(in the rows, 128 means zero)
Families of rows that turns and mirrors carry onto each other, the same ones carrying the whole set onto itself: the rest of each named row's family, in list order:
4 families of 8 rows:
mul: [106 153 118  92 136 127 151 160 121  98 112 119 106 100 123]
Tir: [110 131  79 121 108 119 121 133 131 127 110 152  98 118 118]
Kibaz: [131 133 134 152 131 110 118 132 158 132 121 130 146 148 134]
turi: [123 170 136 107 137 131 129 148  99 105 122 124  95 100 120]
Res: [140 157 151 133 147 119 135 150 144 111 125 106 140 117 133]
Gedu: [137 149 107 137 109 116 131 128 147 130 136 113 149 113 127]
Kun: [125 119 122 118 115 129 132 117 146 131 132 130 132 173 129]
kipu: [112 124  98 122 109 123 115 112 125 132 135 154  93 108 111]
fut: [100 142  86 141 123 119 124 119 121 143 117 123 131 103 132]
Lonel: [132 137 140 100 148 139 161 158 146  97 114 105 121 127 123]
zep: [110 136 103 134  97 131 117 113 113 142 116 148 112 125 102]
poma: [112 141 155 148 172 116 121 148 134 122 103 124 126 134 143]
pefaf: [123 143 108 110  88 116 125 123 132 124 142 139 126 140 119]
Furu: [ 95 140 132 121 152 132 133 157 114 109  83 139  92 107 111]
momet: [112 111 117 143 124 143 123 107 126 148 108 138 118 157 112]
tizi: [ 96 125 113 156 143 113 112 124 133 145 104 140 128 137 140]
moziz: [137 129  83 107 106 124 139 133 154 117 131 127 117 133 128]
Pag: [146 109 110 132 126 136 133 131 166 126 113 131 119 157 120]
Pem: [132 121 105 104 106 120 130 117 148 119 157 135 111 128 125]
zumuf: [ 89 147 121 140 166 122 126 139 108 130 100 120 115 102 140]
Nuf: [106 145 140  92 136 127 142 144 115 100 137 126  99  91 116]
Fil: [ 95 131 149 119 154 139 130 136 106 114 108 139  88  97 104]
Riso: [114 113 167 122 170 147 141 134 129 114 112 124 103 128 113]
Sizo: [120 125 155 129 164 144 142 156 137 109  86 125 107 134 112]
rud: [125 134 155 120 175 148 139 138 118 116 111 112 104 147 135]
dal: [115 147 142 131 163 150 128 136  95 123  99 124  90 112 114]
bufo: [120 111 104 147 128 131 115 129 143 136  91 156 100 143 111]
gebo: [137  99 125 125 130 135 129 110 157 130 140 135 113 154 122]
donep: [118 165 117 125 141 125 140 142 118 118 123 101 130  84 132]
ziref: [124 128 159  94 151 136 152 142 138  98 140 112 112 124 125]
kele: [133 156 149  97 149 129 139 149 122  98 136 112 110 134 139]
mos: [117 100 118 143 132 136 113 107 135 141 117 154  95 134 108]

Same family as zumuf: Kibaz, Res, Gedu, fut, poma, tizi, donep
Same family as Tir: mul, Lonel, Furu, moziz, Pag, Sizo, bufo
Same family as momet: turi, Kun, zep, pefaf, rud, dal, kele

Families of rows that turns and mirrors carry onto each other, the same ones carrying the whole set onto itself: the rest of each named row's family, in list order:
5 families of 8 rows:
deno: [118 154 129 163 107 147 127 131 132 130 140  86 124 115 135]
Vesef: [116 120 126 164 127 137 105 124 130 147 102 150 133 114 146]
desug: [116 115 116 112 125 147 135 120 131 160 142 136 166 146 107]
rilo: [132 119 137 101 150 152 112 119 125 141 129  80 141 125 119]
dudo: [110 163 131  95 115 121 121 132 121 107 130  98 148 119 112]
tino: [142 122 145 100 117 137 128 152 135 132  94 146 140 131 105]
tikat: [117 120 137 126 120 123 129 152 100  96 124 120 107 134 154]
foze: [115 108 129 100 126 139 138 136 135 147 114 138 172 136 115]
zop: [102 113 116 107 130 117 137 142 127 142 141  95 161 145 129]
Soror: [136 137 143 113 130 136 119 143 161 132 118 128 127 137  81]
Sepe: [129 129 118 135 124 147 114 122 116 144 152 131 148 133  78]
fezab: [104 135 108 139 126 135 121  95 143 137 153 105 138 119  99]
Peloz: [126 137 127 108 138 123 117 152 122 114 138  77 156 132 129]
firem: [121 167 126  89 106 125 129 125 121 119 143 112 125 143 120]
nolaz: [125 154 149 140 106 123 123 118 118 117 112  92 109 111 137]
tener: [170 126 144 135 142 148 101 119 115 141 125 124 130 141 132]
Galin: [100 123 126 144 131 139 113 142 110 122 119 125 127 121 176]
fif: [124 124 132 117 140 129 112 138 135 119 141 135 127 141  73]
Fekof: [ 88 137 111 141 110 137 125 110 140 114 128 150 113 108 122]
Milu: [133 125 153 151 144 147 108 117 134  94 122 138 128 114 112]
vek: [120 141 140 136 114 116 120 115  93 106 132 108 100 125 135]
zot: [128 109 138  83 134 119 131 133 137 119 100 124 118 138 138]
lusa: [123 125 109 152 126 147 108 139 105 119 154 106 116 115 156]
gep: [138 125 107 107 115 126 141 140 140 142 159  91 141 145 130]
divu: [149 109 126 144 137 134  91 136 113 126 106 132 138 100 139]
debur: [152 132 154 143 138 156 114 112 141 113 129 140 108 137 124]
Nuvon: [117 143 115 149 136 145  99  99 138 145 139  96 130 109 116]
gid: [137 122 141 105 154 154 101 129 122 137 118  92 116 127 143]
tilup: [131 112 127 153 143 141  95 124 111 154 117 138 126 131 151]
natin: [ 95 127 116 112 103 129 145 111 141 116 124 154 118 124 116]
bov: [140  96 119  93 124 137 129 138 111 132 137 138 153 133 105]
gor: [110 155 110 120  95 117 146 137 145 115 146 129 127 146 130]
mag: [ 99 125 113 112 108 117 152 138 147 148 132 114 152 146 132]
rugu: [107 140 121 157 123 152 115 129 125 143 131 114 125 124 172]
vur: [111 116 107 110 108 109 145 150 142 110 133 112 157 119 123]
Ref: [127 129 130 158 115 129 116 117 131 110 110 163 142 109 116]
mobu: [125 133 124 142 107 144 125 153 135 117 113 120 113 105 168]
kipuv: [119 116 130 102 130 118 118 130 127 112  98 147 102 129 148]
dadan: [150 129 112 157 111 141 107 117 128 145 128 153 116 117 139]
Dunim: [137 123 117 115 102 149 140 128 148 150 129 130 161 116  97]

Same family as foze: Vesef, desug, zop, Galin, tilup, mag, rugu
Same family as tikat: deno, tino, Sepe, Peloz, tener, gor, Ref
Same family as nolaz: dudo, Soror, firem, fif, Milu, vek, debur

Families of rows that turns and mirrors carry onto each other, the same ones carrying the whole set onto itself: the rest of each named row's family, in list order:
12 families of 3 rows:
Zodil: [113 124 159 100 162 133  95 123 104 119 119 162]
Rel: [142 112 109 102 188 145 102 105 145  90 144 130]
kena: [107 116  83  93 145 144 118 145 154 102 105 148]
Nopu: [120 126  98  99 134 162 112 141 164 117  96 157]
zon: [130 137  98 103 138 147 107 154 138 103  85 167]
nav: [ 98 107 139 105 145 142 109 137 106 126 110 126]
nulo: [114 126  94 111 138 154 114 152 149  90 102 165]
kap: [116 127 148  98 158 159 128 124 107 137 104 138]
Rifa: [121 118 143 121 149 152  94 131  94 126 117 130]
Sot: [135 151  89 120 154 135 103 154 154 116 108 148]
Veru: [122 148  93 114 145 140 113 146 152  92  93 160]
ravaf: [141 119  94  87 186 143  98  92 126  88 125 140]
Babok: [142 137 123  90 190 128 101  95 148 120 118 128]
lak: [149 126 101 104 194 151 118 115 125 112 142 126]
punul: [109 116 164 125 153 158  99 123 123 108 104 154]
bamim: [111 124 141 129 145 146 106 130 108 128  87 135]
veke: [141 124 115  93 189 133  95 111 154 106 146 154]
bopo: [147 134 113 110 192 132 101 103 144  97 135 122]
tupet: [124 140  84  98 153 156 131 145 131 102  98 164]
sefa: [132 122  84 111 139 142 127 154 146  99 111 151]
poge: [115 145 138 106 155 127 100 127  95 117  88 148]
Vaga: [119 127 105 120 153 157 105 136 158  80 102 175]
zim: [141 120 112 112 194 135 100  88 124 103 118 122]
Tadi: [107 113 162 107 151 151 106 121 105 114 109 139]
digob: [125 105 101  91 186 133 104 107 125  97 137 120]
bame: [131 121 152 120 143 151  88 127  98 116 105 151]
Fiso: [147 107 116  92 182 136 121 100 140 105 136 122]
vozi: [114 112 146 101 142 138 123 127  95 114  99 141]
fem: [140 130 101 111 137 159 100 142 164 107 101 168]
Vadad: [139 115 125 122 190 149  92 102 141  85 137 142]
mizer: [118 135 106 110 144 139 101 159 146 108 116 180]
gusuk: [162 125  99 100 188 139  95 114 146 102 132 131]
sune: [128 132  80 115 154 147 114 131 164 104  89 152]
Tumo: [156 119 117  95 183 145  89  89 136  93 124 147]
fusak: [111 136 162 112 152 139 108 121 112 121  95 135]
naz: [130 122 161  99 159 144 100 118 106 129  99 134]

Same family as punul: Vaga, Vadad
Same family as fusak: Veru, bopo
Same family as zon: gusuk, naz
Same family as bame: fem, Tumo
Same family as ravaf: Nopu, Rifa
Same family as vozi: sefa, Fiso
Same family as bamim: zim, sune

Families of rows that turns and mirrors carry onto each other, the same ones carrying the whole set onto itself: the rest of each named row's family, in list order:
5 families of 6 rows:
kupi: [160 138 104 108 139 130 112 124 152 130 117]
Bigi: [122 142 123  83 113 143 145 157 121 131 130]
rokif: [157 135 121 133 113 166 116 117 112 149 144]
vizu: [120 135 132 106  99 134 148 161 123 136 116]
rono: [127 137 128  86 108 133 148 155 115 143 115]
pif: [106 156 116 102 117 117 111 137  85 123 129]
Soke: [158 127 116 109 130 133 106 109 151 126 125]
Doli: [153 164 153 142 160 134 126 124 120 121 134]
Vevi: [127 159 131 116 101  95 131 121 121 100 137]
vimi: [119 146 137  89 105 140 145 156 129 134 125]
vipe: [109 162 121 104 129 128 120 136  78 135 139]
defid: [156 160 138 132 164 155 125 125 122 123 117]
zanov: [153 172 132 136 162 137 118 120 115 124 111]
gavid: [129 161 120 124 101  99 147 119 115 105 127]
rovuz: [152 173 148 134 159 142 120 123 126 119 124]
Vasim: [156 121 114 115 137 126 101 124 144 131 113]
Zeki: [120 155 124 121  92 103 144 124 119 114 142]
Zem: [165 131 140 128 115 157 113 122 108 153 144]
guza: [123 158 128 130 108  94 142 132 130 107 132]
zun: [116 161 133 117 113 116 101 139  83 133 144]
koli: [123 153 128 128 106  99 152 120 120 108 117]
livir: [110 161 128 111 116 132 109 129  79 122 144]
ravuk: [166 130 139 142 123 159 122 138 108 144 142]
nis: [168 135 124 138 118 161 126 120 103 146 141]
Pata: [172 131 135 145 119 151 123 118 117 145 133]
pegol: [162 130 113 110 138 128 107 127 141 123 101]
Pidun: [109 150 128 113 123 118 107 142  79 133 139]
fik: [149 161 142 148 158 140 123 123 113 111 118]
tive: [162 135 113 116 142 132  92 118 142 129 126]
Kig: [117 147 143  96 111 128 151 161 113 132 122]

Same family as zanov: vizu, Soke, Vevi, vipe, ravuk
Same family as vimi: gavid, rovuz, Vasim, nis, Pidun
Same family as kupi: rono, Zem, guza, livir, fik

